Families of rows that turns and mirrors carry onto each other, the same ones carrying the whole set onto itself: the rest of each named row's family, in list order:
10 families of 4 rows:
Duv: [-13 -25  19  -3  -8 -31  17  44   0 -16  22  -8 -35]
miza: [ 11  -4  34  -9  22 -15  19  18  18  16  -7  25  20]
tev: [ -1  29  16  13   5 -41  31   7  -3 -15  11  18  14]
Dun: [ 33   0   3 -13  31 -22  43  28   7  11  18  28  -9]
Pize: [ 24 -14   1 -35  11  -5  13  29  26  -4  17  13 -26]
zakom: [ 11   3 -19   4  16 -12   9  18 -14  26  -6  19 -35]
Zago: [-16   6  24 -27  28 -16  25  30  12  20  -7 -14  15]
gog: [-27   7  37  -6  28 -18   6  25   9  14 -13  -9   2]
pabe: [ 23  22  25  -3  -2   9  32  33  -2 -27  28  28   1]
zasit: [ 16 -22  11 -13   3 -41  15  27   1  10   4  34 -32]
Num: [ -4  51  23  11   1 -28  31  19  11  23  12  16 -19]
Ginom: [ -8 -27  45  -1   4 -37  17  22   3   2   9   1   3]
Teki: [ -3 -10  14   2 -11  25  17  42 -14  27  18   3 -30]
tek: [ 21  34  28 -19   5  -7  25  31  -1 -30  26  25  -1]
kivol: [  7  -3  13  -8  25 -26  29  16  -6  -3  22 -29   8]
kod: [-17   5   9   0 -12  15  18  31  19   9  21 -24 -33]
Zisi: [ 24   2 -15 -15  14  -3  45  37   9  23  14  24 -21]
med: [-23  30  38  29   3 -19  23  40   6  -3   4  11   3]
dero: [  5  39  21  27   1 -26  33  23   9   3  30  16 -34]
ler: [-21  -1   7 -50  23 -17  20  27 -18   5  -5  19 -13]
munon: [-31   6  27  12 -22  13  16   4 -10  12  16  14 -27]
Pep: [-11  26  38 -34  16 -28   3  30 -11  28  -1   1 -11]
bino: [ 14   3   8 -29  20 -12  41  57 -21  14  21  11  -6]
feze: [ 20  -5 -18  -5  -4 -12  32  16   4 -22  27  14 -21]
Meb: [-10   0  27  27  -9 -41  21  35  -8   8   4  31 -29]
roli: [ -8  28  41 -23   3 -33  29  -8  -6   3  23  17  -5]
Kobad: [-14  11  19 -19   6  18  -6  42  -7 -11 -15  21  -9]
gil: [-15  26  21 -45  32 -14  25  12   4   0   5  31  -5]
Ridav: [-15 -17   3  -5   7  15   4  35  14   5   9 -14 -40]
tiku: [ -9 -18  -1 -20  18 -12   6  10   0   1 -20  11  10]
sev: [-32  11   1  14 -13  -8  -4  15   0 -13  -2  -1 -28]
tesa: [-12  20   1   6  -8  -7  11  51  13 -16  20   6 -49]
lige: [-10  15  30 -16  -4  21 -14  25   2  -6 -11  20 -13]
laso: [  7  31  44   5 -18 -11  20  15  -3  21  37   3 -23]
rogel: [-25  32  43  -8   3   2  21  -7  13   1  21  17  -9]
Pif: [ -6  -8  -5  -9  -1   8  51  37 -21  -8  33  20 -22]
tuto: [-23  12  11  10  -5  31  35  18   2  -2  25  28 -27]
degu: [ -3  24   3  17  14 -25   5   8 -14  29 -12  16 -26]
Rigov: [ -1   2  11  11   6 -14  26  17  -5  -9  36 -35 -15]
kopet: [-17  -1  -3 -30  24  17  40  39  -4 -11  18  22 -15]

The rest of the family of roli: ler, munon, Pif
The rest of the family of Kobad: pabe, tek, lige
The rest of the family of degu: zakom, kivol, Rigov
The rest of the family of tiku: tev, feze, sev
The rest of the family of miza: Pize, med, tesa
The rest of the family of Pep: Teki, bino, laso

Families of rows that turns and mirrors carry onto each other, the same ones carrying the whole set onto itself: the rest of each named row's family, in list order:
5 families of 8 rows:
fatab: [ -1  -1   0  33  18  -7  21  -6  62 -55  11   1   8 -33   7]
Soli: [-20  31  -6 -17   5   2  -6 -22  29 -21  -5  44  -5 -25 -19]
Naboz: [-20 -32 -12   7  21  -1  47   7  34 -35  16 -17  18 -18   7]
lopag: [-24  26  -6 -19  -9 -20  17 -23  16 -24 -21  21 -15 -25 -11]
pozim: [ -3 -32 -13  21  21  31  16  15  44 -39  26   9  12 -33   1]
Febok: [-15  32   6 -18  -6 -13  14 -20  -1 -18  -7  22 -10 -17   3]
rarag: [ -6  -8  -5  26   8  13  44  12  46 -42  37  -8  15 -18   1]
Sabal: [ -3  15 -13 -12  -7   3  -1  -9  -6 -19   2  26 -19 -18 -37]
kerab: [ -6  15 -10 -17  -9   0   7  -7 -11 -17   3  22 -17 -11 -33]
zol: [ -3  23  -7 -18  -7  -4   7 -10  -8 -24  -4  23 -17 -10 -29]
bomom: [  3 -20 -15  20  28   3  22  -5  57 -58   5  -2   9 -41   1]
fut: [-12   4 -15  -1  -5  11 -12 -16   2  -5  15  34 -17 -41 -20]
remuk: [ -9 -26 -13  38  18   7  14   3  54 -35  30   3   6 -38  -6]
Zagen: [ -2   1  -1  25  10   9  44   9  49 -49  30  -9  16 -18   4]
zeru: [-26  12 -15 -14   3  12  -9 -15  21  -5  10  45  -5 -28 -28]
deken: [-23  -1 -24 -21  -4   9  17  -3 -11  -1  -4  13 -12 -19 -23]
Nidut: [  9  -7  -6  15  46  10  33 -12  46 -55  18  11  10 -33  12]
bisup: [  2 -26 -14  18  43  19  29  -6  38 -39  34  11  11 -35   3]
bub: [-37  12  -9 -24  -1   5   9 -12   9   2  11  36   0 -12 -21]
Manez: [ -9 -26  -9   9  40  12  48  -1  26 -31  34   2  16 -20  11]
rivis: [-25 -28  -6  26  13  -1  38  10  37 -22  33  -9  14 -18   2]
zet: [  0  26 -18 -13   2   3   0 -18  15 -35 -27  24 -19 -32 -17]
Gotup: [ -1  -9  -8  31  10  17  36  10  50 -44  37  -6  14 -25  -3]
Nekan: [-14  17 -16  -8  -5  -6  -3 -26  26 -24 -15  32 -21 -43 -25]
neser: [-27   7  -5 -15  -9  -1  13 -11 -14   4  13  22 -10 -18  -9]
Loti: [  3  -1  -4  30  11  14  36   6  54 -52  30  -5  14 -24   1]
susos: [ -2  -7   0   5  41   3  50  -7  34 -48  19   2  16 -18  19]
sar: [ -7  -4   7   5  19   6  42  11  41 -53   5  -3  18  -9  25]
Mafig: [-27  -4 -25  -8  -9   2   1 -16  12  -3   3  29 -20 -40 -31]
Pupub: [-17  -4   6  21  14 -16  45   3  46 -43  14 -11  15 -11  16]
lifu: [ -7 -11  -5   8  24  -9  44  -3  48 -57  -1 -12  16 -23  14]
fudo: [-16  24 -11 -25  -2  -5  24 -11  -3 -22 -24  11 -11 -12  -9]
por: [-37   5 -14 -20 -12 -12  24 -14   2  -2  -3  18 -13 -21 -19]
liliv: [  2  22 -11 -14  -6   0  -1 -13  -3 -27  -4  26 -19 -17 -32]
kosug: [-17 -29  -3   8  18  19  40  21  30 -30  26  -4  19 -12  14]
naba: [ -8   2 -31  -7   0  18  -6 -12   5 -13  -7  25 -20 -39 -32]
muvet: [-30  31  -1 -27   2  -5  11 -18  17 -14  -5  35   0 -10 -12]
selap: [-10 -41 -24  20  24  11  27   4  43 -37  23  -6  11 -38  -7]
Kabiz: [  7  -7  -1  20  24  18  17   4  56 -61   7  10  11 -32  13]
fad: [ -2  29  -2  -4  -2  -2  -9 -25  13 -27  -6  34 -17 -38  -8]

The rest of the family of zet: fatab, remuk, deken, rivis, Pupub, fudo, naba
The rest of the family of kosug: pozim, Febok, fut, neser, sar, Kabiz, fad
The rest of the family of Mafig: Naboz, lopag, bomom, Nekan, lifu, por, selap

